In the rows, 128 means zero.
Turns in one plane each, and the order they were made in; the first pair answered:
Q:
[198 119 135 134 133 159 116 176  98  71] => [172 137 171 158 132 172 201 119 136 129]
[111 108 120 142 145 111 130 108 149 132] => [140 116 109 110 142 116 106 139 118 108]
[137 137  93  85 126 116  88 133 100 123] => [131 157 116  83 127 134 156  98 122 166]
K:
[165 102 112 128 125 120  97 137 113 119] => [158 114 112 140 120 126  93 135 112 107]
[131 148 103 140  64 142  96 110 105 118] => [127 156 119  84 115 153 112 171  98 108]
[144 148 110 127 112 144 168  93 127 148] => [115 172 114 132 104 162 150 107 116 124]
F:
[125 194 120  80 148 134 132 135 119 135] => [ 86 149 104 141 143  99  85 103 147 123]
[135  72 161 220 140 128 118 129 138  80] => [195 121 179 138 137 173 185 162 101  99]
[127 178 136  89 100 141 189  81 129 187] => [ 89 112 115 182 101  85 119  55 163 167]
R:
[145 116 139 187 136 154 168  84 147 158] => [104 126 137 196 130 148 143  82 159 154]
[ 73 135 120 135 117 133 102 132 132 104] => [ 89 153 128 106 126 151 128 160 122 101]
[103 146 174 135 185 145 157 174 134 118] => [143 125 175 133 175 146 173 168 135 133]
[120 146  90  47 148 119 110 148 137 153] => [155 136  92  50 146 118 120 143 129 161]
A:
[124 150 120 133  93 153 108 139 102  95] => [134 149 124 111 119 148 111 158 103 104]
[169 142 147 164 100 162 125 135  99  95] => [181 140 145 128 121 153 133 157  93  94]
[117 134 158 172 138 135 153 113 137 158] => [124 132 163 187 134 138 142 120 129 141]
[125 129 105 113 121 107 109 136 126 126] => [123 130 110 115 120 104 113 127 127 133]

(2 to 3 turns a pair)
[ 99 132 182 184 126 138 129 118 170 101] => [135 141 151  95 156 131  96 192 135  80]
Q, A
[141  95 121 134 117  88  89  81 135 161] => [ 99 184 156  88 116 157 139 129 114 142]
K, R, Q
[ 88 121 146 153 103 115 129  74 151 129] => [153  80 166 104 167 101 157 139 138 136]
A, K, K
[129 123 120 132 125 106 144  77 150 172] => [155 117  97 140 109 120  82 116 109 106]
A, Q
[159  93  92 133 129 102  84 141 123 119] => [146 102  95 146 105  98 105  91 141 151]
Q, R, R
[126 177 118  70 117 143 107 175 103 110] => [103 189 115  70 110 136 132 127 132 155]
A, A
[133 178 113 119  73 139  91 119  78 123] => [179 113 106 118 101  90 114  96  97 179]
K, K, R
[ 87 186 125  71 144 145 138 147 118 145] => [106 162 108 135  93 126 132  57 136 166]
K, K
[106  82 111 193 107 112  53 129 158  84] => [140 104 155  70 197 128 168 187 164 164]
R, K, Q
[172 119 136 108 136 139 102 170 102 102] => [115 113 133 181 103 139  87 116 132 100]
Q, K, Q
[238  73 137 126 129 129 128 153  94 117] => [158  91 119 194  74 131  59 104 103  76]
K, R
[119 138 110 122  88 130  91  85 101 121] => [156 117 121  66 144 110 128 123 103 152]
K, K
[209  67  97 139 105  71  95 141 115 100] => [219 120 122 141  56 119 162  95 114 134]
K, Q, R
[ 61 179 101 124 119 119 113  96 141 150] => [108 177 118  77 152 116 159 119 131 182]
R, K
[200 113 138 172  84 146 151 108 123 119] => [138 101 141 210  98 126 127  98 151 108]
A, Q, R
[ 97  94 135 133 156 114  91 166 129  95] => [ 86 101 129  99 167  91 115 145 149 133]
A, A
[185 124 158 121 140 133 112 176  89 117] => [180  99 160 157 130 102 149 110 123 164]
K, A, Q
[ 98 169 123 116 115 150 100 109 130 126] => [ 85 143 141 146 130 136 118  98 151 142]
K, Q, A
[ 94 155  82  75 126 149  45 180 118 113] => [140 123 149 133 116 148 192  87 162 219]
R, R, Q
[115  99 128 196 107 109 112  92 140 112] => [131 164 126 103 117 150 104 170  90  86]
R, Q
[170 118 126  95 144 124 165 147 142 160] => [146 110 117 165 102 118 142  91 162 154]
A, R, A
[ 71 151 139 151 100 160 124 114 141  89] => [120 154 133 103 110 176 133 153 108  85]
Q, R
[ 87 153 130  63 143 151 108 146 112  93] => [ 65 167 126  67 128 138 126  99 130 127]
A, A
[118 146 116 122  93 135 138  89 144 156] => [144 109 112  77 149 111 126 136 137 154]
Q, K, K
[133 124 154 161 125 167 119 171 106  77] => [150 108 133 196  89 137 117 100 121 119]
A, K, K
[ 90 140 149 103 170 148 111 157 101 119] => [ 91 117 129 169 123 121 100  80 120 141]
K, R, K
[139 105 119 149 102 147 131 167 127  90] => [155  89 104 135 107 111 153 116 147 156]
A, A, K
[112 115 124 141 125 115 164  65 139 161] => [186 106 110  97 133 118 140 121  90 137]
F, Q, Q
[180  84 139 140 136 125  92 176  93  87] => [185  81 124 119 152 109  98 180  96 104]
K, K, A
[112 175 140 172  95 188 117 144 103  86] => [171 148 146 184  82 180 140 119  94 107]
R, R, R
[ 75 127 119 145 158 120  99 157 122  76] => [106 174 127  83 148 147 167 151 110 126]
Q, A
[ 89 179 115 123  78 140  89 110 103 105] => [117 185 138  60 126 139 152 149 100 142]
Q, K
[176 105 160  89 154 132 124 181  99 118] => [ 90 106 122 161 116 101  65 108 136 116]
K, R, R
[185 136 134  92 121 141 171 132  99 163] => [114  94 122 179 112  97 133  86 145 160]
A, Q
[ 93 101 117 153 131  98 106 110 151 123] => [159 102 100 115 121  96 101 120 124 134]
Q, K, R
[146  90  80 103 144  60  52 156  99 108] => [152 132 113 112  98  89 174  57 131 208]
Q, A, R
[112 130 107 162 118  97 127  82 137 142] => [137 124 129  95 171 101 158 145 126 149]
K, K, R
